In the data rows, 50 means zero.
Some points, each followed by its number:
(31 66 31 49 58 45 48 56 45 60 49 71) 0
(46 62 49 42 48 45 49 44 50 63 52 64) 1
(41 42 32 61 56 69 56 66 31 62 61 65) 2
(84 73 76 62 38 26 47 11 65 2 60 14) 3
(44 60 54 52 49 59 43 63 61 47 64 61) 4
(45 52 47 52 49 53 57 39 47 37 58 57) 5
(60 66 47 54 43 54 47 37 43 45 55 57) 6
(4 35 22 45 68 56 45 81 46 81 51 87) 7
(40 30 50 38 66 58 48 66 49 47 76 35) 8
(44 55 57 55 33 47 46 31 63 59 31 57) 9
(37 48 39 50 52 45 49 87 38 56 72 71) 10
(38 16 35 29 63 61 50 67 66 90 40 62) 11
(64 50 46 55 55 48 51 19 57 34 47 41) 12
(73 45 52 52 43 55 64 26 79 30 34 31) 13
(26 29 18 36 66 67 34 88 52 76 37 60) 14
(46 39 60 59 34 51 68 49 49 54 54 52) 15
(47 51 33 35 36 48 33 47 38 71 55 61) 16
(59 53 40 45 35 49 33 36 45 57 35 46) 17
(36 44 30 43 62 50 48 68 31 54 67 68) 18
(54 60 69 51 42 32 41 44 53 30 69 38) 19
(37 38 20 46 58 60 32 69 50 93 46 76) 20
(54 75 31 52 38 67 53 29 47 67 34 65) 21
(30 25 57 38 46 62 56 49 58 54 54 63) 22
(56 71 63 58 42 46 36 39 51 30 46 42) 23
(62 55 67 60 63 39 53 56 52 23 56 61) 24
(36 46 30 41 58 57 60 64 36 61 58 68) 25
(39 56 48 49 46 47 53 56 51 54 38 51) 26
(51 58 43 49 52 44 47 51 32 49 68 50) 27
(50 52 66 50 36 50 40 36 55 35 53 40) 28
(51 48 42 48 30 54 53 45 31 61 50 69) 29
(48 72 62 49 62 36 63 43 58 41 41 53) 30
(33 39 54 44 48 56 55 72 36 54 61 44) 31
(28 53 51 48 70 63 72 93 22 51 76 73) 32
(40 24 28 37 41 59 48 61 38 99 30 77) 33
(67 60 60 53 44 52 45 40 48 25 53 40) 34
(28 56 64 49 73 56 51 87 38 41 66 55) 35
(37 35 20 33 43 47 36 71 48 99 30 64) 36
(63 35 64 41 41 53 43 52 55 56 44 49) 37
(54 43 55 42 33 56 39 38 54 59 39 30) 38
(66 71 58 67 42 32 41 14 48 30 58 45) 39
(77 75 60 55 39 43 41 6 88 61 0 44) 40
(70 59 46 67 33 43 28 31 43 58 57 47) 41
(50 42 60 39 48 54 49 49 55 51 42 60) 42
(65 57 40 49 37 50 45 14 51 43 44 40) 43
(57 55 40 57 44 61 51 41 44 64 38 62) 44
(59 46 37 57 20 50 45 47 43 52 44 60) 45
New points follow, each followed by the number of its nearest point above, looking only along the 2 directions in which the numbered points spread most.
(40 48 63 58 54 50 56 78 47 55 63 45) : 8
(52 66 58 52 35 56 46 26 37 45 54 47) : 28
(54 45 54 39 37 56 56 61 23 58 69 48) : 4
(58 35 38 53 52 53 56 62 58 63 62 56) : 22
(61 63 54 63 55 45 60 52 46 39 49 41) : 30
(62 54 69 70 51 54 65 41 73 29 37 45) : 23
(65 75 9 64 46 51 31 25 45 58 28 75) : 21
(55 49 47 45 39 46 34 39 53 71 38 51) : 21
(39 46 56 51 40 46 37 61 74 67 36 47) : 44
(45 44 70 55 52 50 59 49 77 36 54 37) : 30
(64 51 65 48 53 50 35 22 69 44 21 34) : 43
(51 58 37 64 67 59 49 57 76 41 28 39) : 37
(35 25 56 49 60 59 64 82 51 61 70 60) : 10
(10 31 46 47 84 43 52 99 37 51 85 51) : 32
(43 41 59 40 70 46 74 84 23 36 81 52) : 35
(49 58 40 48 50 53 54 67 56 77 34 60) : 16
(60 66 44 54 56 43 50 53 49 26 60 45) : 24
(76 67 73 62 51 50 61 8 64 19 33 35) : 39
(56 56 50 51 38 59 50 52 71 43 49 42) : 6
(50 35 59 63 41 48 58 60 47 49 66 38) : 27
(55 50 45 40 52 65 59 45 70 69 11 57) : 21
(22 25 26 32 62 49 43 96 18 89 79 79) : 7
(35 33 41 42 46 53 48 51 63 67 34 57) : 16
(44 26 41 57 61 59 79 99 41 61 63 52) : 10
(49 46 51 48 54 57 53 53 32 50 52 57) : 4
(57 50 48 37 54 45 29 30 61 46 40 38) : 41
(54 42 67 58 32 49 46 54 48 30 56 41) : 30
